There are 3 hidden groupings, and every row belongs to one group of each.
Here is the table:
 48| 21| -8| 31|-30|-60| -4| 18|-11| 62| 18| 16|-16| 87| 60| 11
 23| 10|-53|  2|  8|  2| 54|-10| -5| 13|  1| 23|-45| 70|-20| 74
 -9| -5| 40| 24| 58|  7|-35| -2| 11| -3|-13|-10| 38|-56|-30|-25
 37| 52|-27|-23|-16| 15| 34|  6| -1| 27| 32|-11|-33| 42|-24| 87
 44| 17|-20| 21| -3|-14|-46|-18| 36| 60| 28| 18| 17| 62| -5| 31
-46|-27|-32|  1| 14| 18|  6|-30|-28|-74|-54| 30| 21|-77|-15|-59
-78|-18| 41|-31|  4| 24| 17| 27| -4|-32|-24|-53|  2|-46|  2|-55
-14| 14|-26|-43|-68| 24|-15|  2| 30| 36| 51| -9|-19| 43| 29|  2
 17| 27|-80|-30|-72| 30|-32|-38|  6|  8| 31| 43| 13| 37| 12|  8
  -7|   9|  29| -17|  56|   6| -10|   1|  -1|  16| -23| -46|  46|-100| -31| -18
 49| 17|  2| 23|-52|-35|-19| 22|  5| 57| 40| 38|-32| 83| 64| 18
 44| -3|-46| -8|  7|  0| -4|-26| 46| 70| 10| 38|-26| 17| 28| 41
 35| 33|-34|-43|-16|  3|-41|-20| 41| 80| 33| 10| -3| 24| 18| 49
-84|-51| 41| -4| 17|  9| 31|  8| -4|-57|-29|-17| -1|-35|  5|-82
 -3|-22|  8| 17| -2| 13|-21|-16|-22|-74|-24| -2| 44|-68|-23|-52
-27|-18| 11| 41|  1|  5|-32|-23|-36|-71|-32|  1| 56|-46|-21|-47
-75|-38| 65| 12| 18|  4|-15| 27| -3|-47|-16|-44| 28| -8|-16|-86
  0|-27| 56| 36| 19|-52| 12| 32|-45|-34|-48|-11| 32|-11| 14|-59
-36|-35|-39|  6| 14| 19| 13|-17|-40|-75|-50| 24| 40|-65|-11|-60
-11| 10| -8|-42|-67| 15| -8| 14| 32| 50| 39|-22|-14| 50| 28| -7
-24| -9| -2| 36|  7|  4|-30|-23|-51|-65|-40| -3| 64|-36|-25|-56
 15| 44|-29|-16|-23|  6| 28|  0|-12| 26| 23| -3|-34| 70|-18| 94
 26| 12|-36| -7|  0|  9|-27|-32| 50| 70| 27| 59|-23| 29| 11| 41
 43| 10|-15| 16| -8| -6|-51|-13| 53| 57| 51| 33| 13| 44|  9| 42
 41| -3|-19|  0|-32|-60| 39| -5| -5| 56| 12| 42|-37| 59| 81| 20
-71|-36| 45|-11| 31| 21| 30| 15| -3|-43|-28|-25| 15|-34| -2|-98
 -2| -2| 56|-15| 19|-52| 22| 36|-61| 10|-35|-28| 18|-56| 11|-55
 59| 27|-28|-24|-38|-41| 23| 27| -9| 72|  7|-12|-50| 27| 78| 35
 -3| -2|  8|  6|-55| 16|-27| 12| 60| 21| 48|-15|-19| 76| 42|-18
 31|  4|-55|  9|-86| 21|-44|-30| 26| -8| 23| 50|-18| 27| 36| 32
-69|-50| 60| 13| 12|  1| -6| 29|  3|-57|-21|-43| 10|-28|  1|-79
-22|  5|-13|-15| -4|  7| -2|-12|-53|-37|-46|-19| 50|-76|-17|-53
 28| 14|-14| 28| -9| -3| 11| -6| 11|  0| 28|  1|-29| 97|-24| 84
 40| 40|-35|-28|-20|  2|-35|-12| 36| 85| 51| 15|  0| 17|  5| 45
 25|  5|-43|  6| -1| 12| 52|-17| 13|  8| 10| 32|-58| 65| -7| 86
 47| 26|-35| 11|-40|-56|-23| 16| -6| 35| 30| 32|-34| 60| 75| 19
-85|-45| 44|-10| 26| 13| 26|  8|-10|-49|-29|-22| 11|-32|  1|-80
 32| 13| -9| 25| -9| -5| 13|  0| 11|  3| 26|  0|-37| 71|-27| 85
-22|  8| 31|-31| 62| -4|-22| -6| -6| 28|-39|-28| 33|-89|-27|-28
 32|  8|-65| -6|-67| 24|-40|-29| 21| -1| 22| 20|-12| 47| 29| 22
-23|-16| 36| 44| 51|-11| 16| 20|-35|-73|-28|-26|  7|-14|-63| 15
 47| 10|-12| 11|-10| -5|-45|-24| 58| 49| 43| 30| -8| 46| 19| 55
 41| 29|-13|-24|-46|-43| 18| 24|-11| 75| 27|  2|-42| 53| 69| 32
-71|-53| 52|-14| 13| 21| 26| 16|  1|-62|-15|-11| -6|-60| 12|-66
-17| 15| 28|-33| 55| 16|-20|  9| -4| 17| -9|-23| 42|-86|-31|-31
-11| 17| 21|-23| 56|  4|-20|  3|-10| 16|-26|-23| 41|-93|-33|-18
-19|-32| 24| 19| 31|-53| 58| 12|-48|-31|-59| 10| -6|-31| 38|-47
 31| 22|-14| 19| -5| -3| 12|  3|  9| -4| 19|  3|-29| 87|-22| 83
-25| 12| 25|-10| 49| 13| 33| 21|-56|-40|-16|-45|  5|-52|-75| 18
-25|-24| 49| 42| 46| -5| 23| 26|-38|-79|-32|-38|  4|-10|-56| 16
 15|-36| 58| 35| 21|-62| 28| 38|-40|-32|-50|-35| 30|-23| 21|-60
 56|  2|-30|-19|-18|-47| 39| -2|  6| 53|  8| 36|-46| 37| 79| 17
 -8| -8|  5| -7|-72| 44|-25| 17| 71|  1| 66|  2|-49| 53| 56|  3
-30|-18| 18|  9| 64| 21| 66|  1|-37|-72|-29|  5|-12|-38|-62|  0
-82|-49| 48| -2| 15| 16| 30| 14|  1|-49|-22|-15|  4|-54|  1|-77
-12|-15| 23| 10| 79| -5|  6|-17|  0| 11|-48|  0| 43|-69|-29|-43
 33|  0|-60| 16|-69| 24|-26|-23| 20|-11| 15| 24|  3| 55| 30|  8
-72|-41| 71| 14|  7|  7|-16| 27|  2|-61|  4|-31| 15|-16|-10|-73
-19| -8| 25| 34| 62|-14| 26| 11|-48|-74|-21|-35| 13|-10|-71| 12
  1| -5|-78| -6|-60| 16| -6|-50|  4| 10| -6| 65|-14| 37| 33| 14
Some new rows, each followed by its group in each grouping, the strongest grouping first:
-20|  7|-18|-54|-62| 37| -8|  3| 43| 39| 48|-15|-27| 55| 35| -8 U M D
 10|  9|-82| -7|-58| 32| -2|-47|  9|  3| 13| 67| -4| 33| 27|  3 U G N
  2|-11| 49| 16| 52|-10|-28|  2| 14|  8|-30|-29| 28|-83|-18|-27 T X H
 28|  9|-43|  1| -5|  1| -4|-35| 44| 66| 13| 52|-32| 21| 25| 42 U X N
-10|-10|  5|  3|-63| 19|-25| 10| 54| 20| 44|-15|-27| 69| 43| -5 U M H
-20|  6|-19|-50|-63| 31| -9| 10| 42| 32| 49|-19|-16| 59| 35| -5 U M D
-17| 11| 28|-18| 52| -2| -7| -5|-11| 17|-19|-31| 46|-94|-39|-27 T X D
-15|-17| 18|  2| 71|  6|  6|-21|  9|  2|-40| 13| 22|-79|-14|-38 T X N
 54|  5|-11| 14|-38|-45| -8| 13| 10| 46| 25| 25|-38| 67| 76| 23 U L H
-22|-16| 13| -1| 73|  5|  9|-19|  4| -9|-31| -1| 31|-62|-18|-34 T X N
-14| 11| 19| -3| 65|-12| 43| 22|-70|-26|-24|-64| 21|-23|-69| 12 T Q D
 33| 48|-30|-26| -7| 13| 32|  4|  0| 25| 12| -8|-39| 38|-26| 83 U Q D
-78|-44| 41| -6| 23| 14| 26| 10| -3|-46|-22|-15|  2|-40|  6|-78 T M N
-74|-20| 47|-36| -5| 16|  6| 28|-15|-27|-18|-51| 12|-59|-14|-70 T M D
 -9|-11| 48| 26| 62| -5|-36|  4|  8| -3|-15|-22| 53|-56|-41|-39 T X H
-27|  6| -7| -4| -9| 15| -4|-11|-54|-40|-38|-12| 56|-61|-28|-53 T G D
 14|  8|-43| 10|  0| -2| 46|-15|  1| 12| 19| 34|-55| 71| -5| 88 U Q N
-24|-10|  7| 33| -6| 30|-31|-29|-32|-81|-15|  5| 62|-36|-26|-51 T G H
 -1| -8| 48| 18| 54| -6|-40|  2| 18|  2|-15|-15| 33|-74|-14|-33 T X H
 29| 15|-33|-18|  6|  6| -6|-17| 49| 61|  6| 40|-23| 13| 22| 41 U X N
  7|-28| 50| 31| 31|-59| 22| 32|-40|-25|-60|-24| 23|-32| 11|-67 T L H
-17|  8| 39|-30| 49| 14|-15|  5| -8|  8|-24|-27| 44|-88|-40|-28 T X D
-15|-16| -4| 28|  8| 11|-27|-21|-35|-79|-40| -8| 52|-39|-21|-54 T G H
 25| 44|-28|-25|-19|  9| 27| 12|-10| 35| 24| -6|-32| 54|-22| 79 U Q D
-68|-45| 68| 21| -4|  7|-10| 31|  8|-58| -3|-44| 17|-21| -6|-67 T M H
 52| 14| -8| 17| -4| -8|-40|-23| 59| 55| 50| 22|  9| 55| 14| 36 U X H
 36| 15|-17| 23| -4|  1| 14|  0| 11|  0| 26|  4|-30| 84|-25| 77 U Q H
 30|  5|-45| -7| -5|  6| -4|-24| 52| 60| 22| 46|-29| 20| 26| 43 U X N
-28|-30|-27| -3|  8| 31| 12|-27|-25|-67|-43| 28| 18|-78| -5|-55 T G N
 33| 20|-18| 20| -9|  2| 10| -2|  6| -4| 35|  6|-28| 86|-31| 83 U Q H
-17|  6|-18|-40|-68| 19| -7|  9| 29| 45| 37|-24|-19| 50| 33| -4 U M D
-22| -6| 38| 33| 46| -6| 24| 20|-44|-72|-29|-32|  5|-18|-69| 17 T Q H
 34| 33|-25|-32|-31| 30| 26|  9|  7| 11| 36|  6|-56| 32|-20| 97 U Q D
 -3|-13| 42| 13| 51|  4|-35|  0| 20|-10| -7|-16| 29|-75|-19|-28 T X H
 51| 27|-14|-26|-47|-43| 13| 27|-11| 74| 32|  0|-39| 43| 81| 29 U L D
 21|  5|-44|  0|  0| -1| 56|-11|  5| 17|  5| 17|-50| 54|-22| 77 U Q N
-68|-20| 50|-34| -3| 28|  7| 33|-11|-27|-12|-50|  8|-63|-10|-63 T M D
 46| 30|-23|-21|-48|-38| 14| 29|-16| 74| 31|  8|-23| 47| 63| 27 U L D
-17|-33| 28|  6| 33|-45| 49| 16|-48|-22|-59| 14| -2|-47| 28|-60 T L N
-27|-20| 27| 32| 49| -6| 20| 17|-36|-80|-23|-28|  1| -6|-58| 20 T Q H
 20|  5|-35|  5| -3|  6| 42|-10|  9|  5| 19| 38|-57| 63|-10| 87 U Q N
 -4|-11| 48| 22| 50| -1|-38|  3| 10| -5|-11|-18| 40|-59|-29|-29 T X H
 17| 43|-26|-28|-17|  8| 24|  6|-10| 30| 26| -3|-32| 56|-20| 85 U Q D
 44| 17|-18| 11| -4|-15|-51|-21| 50| 65| 33| 34|  5| 35| 12| 44 U X H
-29|  6| -7|-12| -7| 13|-12|-10|-56|-43|-34|-13| 53|-68|-30|-55 T G D
   7| -29|  39|  -2|  36|  28| -32|  -3|  41| -29|  10|  -1| -12|-102|  -5| -15 T X H
 48| 28|-22|-29|-50|-33| 12| 21| -5| 71| 37|  4|-40| 46| 77| 29 U L D
-16|-12| 41| 28| 54| -8| 17| 27|-35|-76|-24|-30| 11|-22|-69|  8 T Q H
-16| -8| 46| 25| 46|  5|-39|  3|  7|-13| -8| -9| 43|-43|-43|-36 T X H
-36|  5|-16|-10|-10| 13|-11|-24|-54|-40|-47| -3| 49|-75|-33|-53 T G D
 37| 36|-22|-42|-29|  7|-43|-16| 44| 82| 52| 15| -5| 11|  7| 47 U X D
 56| 12| -3| 18|-42|-36| -3| 13| 11| 47| 31| 23|-35| 80| 71| 23 U L H
 38| 27|-15| 26| -8|  2|  4|  5|  5| -2| 34| 11|-20| 80|-42| 72 U Q H
-14| -4| 35|  6| 72|  7| -1|-15|  1|  9|-26| 17| 34|-86|-18|-38 T X N
 30| 11|-51|  4| -4| 14|-17|-25| 46| 64| 33| 42|-37| 18| 41| 53 U X N
-75|-51| 51|  0| 10| 20| 23| 11|  5|-53| -5| -8| -2|-52|  9|-65 T M N
 37| 13|-76| 19|-62|  7|-41|-36|  9| 10|  4| 30| 16| 57|  7|  1 U G H
 26| 16|-72| 16|-63| 14|-34|-30| 16|  1| 14| 24| 11| 48| 20| 16 U G H
-33|-10| 22| 17| 68|  7| 54| -3|-37|-61|-47|  5|-10|-53|-70|  5 T Q N
 14|-16| 62| 41| 22|-50| 16| 28|-37|-34|-41| -6| 26|-27|  6|-54 T L H
  8| -4| 41|-30| 24|-48| 46| 41|-58| -7|-48|-34| 11|-59| 17|-51 T L D
 41| 44|-28|-17|-21|  7| 22|  2|  3| 26| 33|  2|-38| 56|-19| 84 U Q D
 -9|-11|  1|-12|-55| 27|-33| 13| 57| 12| 41| -3|-26| 65| 46| -9 U M H
-40|  3|-18|-24| -8| 16| -7|-15|-47|-40|-37| -8| 44|-68|-16|-47 T G D
 22| 38|-86|-37|-71| 13|-24|-38| -9| 25| 12| 18| 10| 32| 16| 16 U G D
 33| 23|-26| 22| -5| -6| 13|  0|  9|  4| 22|  0|-28| 84|-22| 86 U Q H
 65| 14|-16|  1|-22| 12|-46| -9| 70| 48| 63| 36|-20| 11| 29| 50 U X H
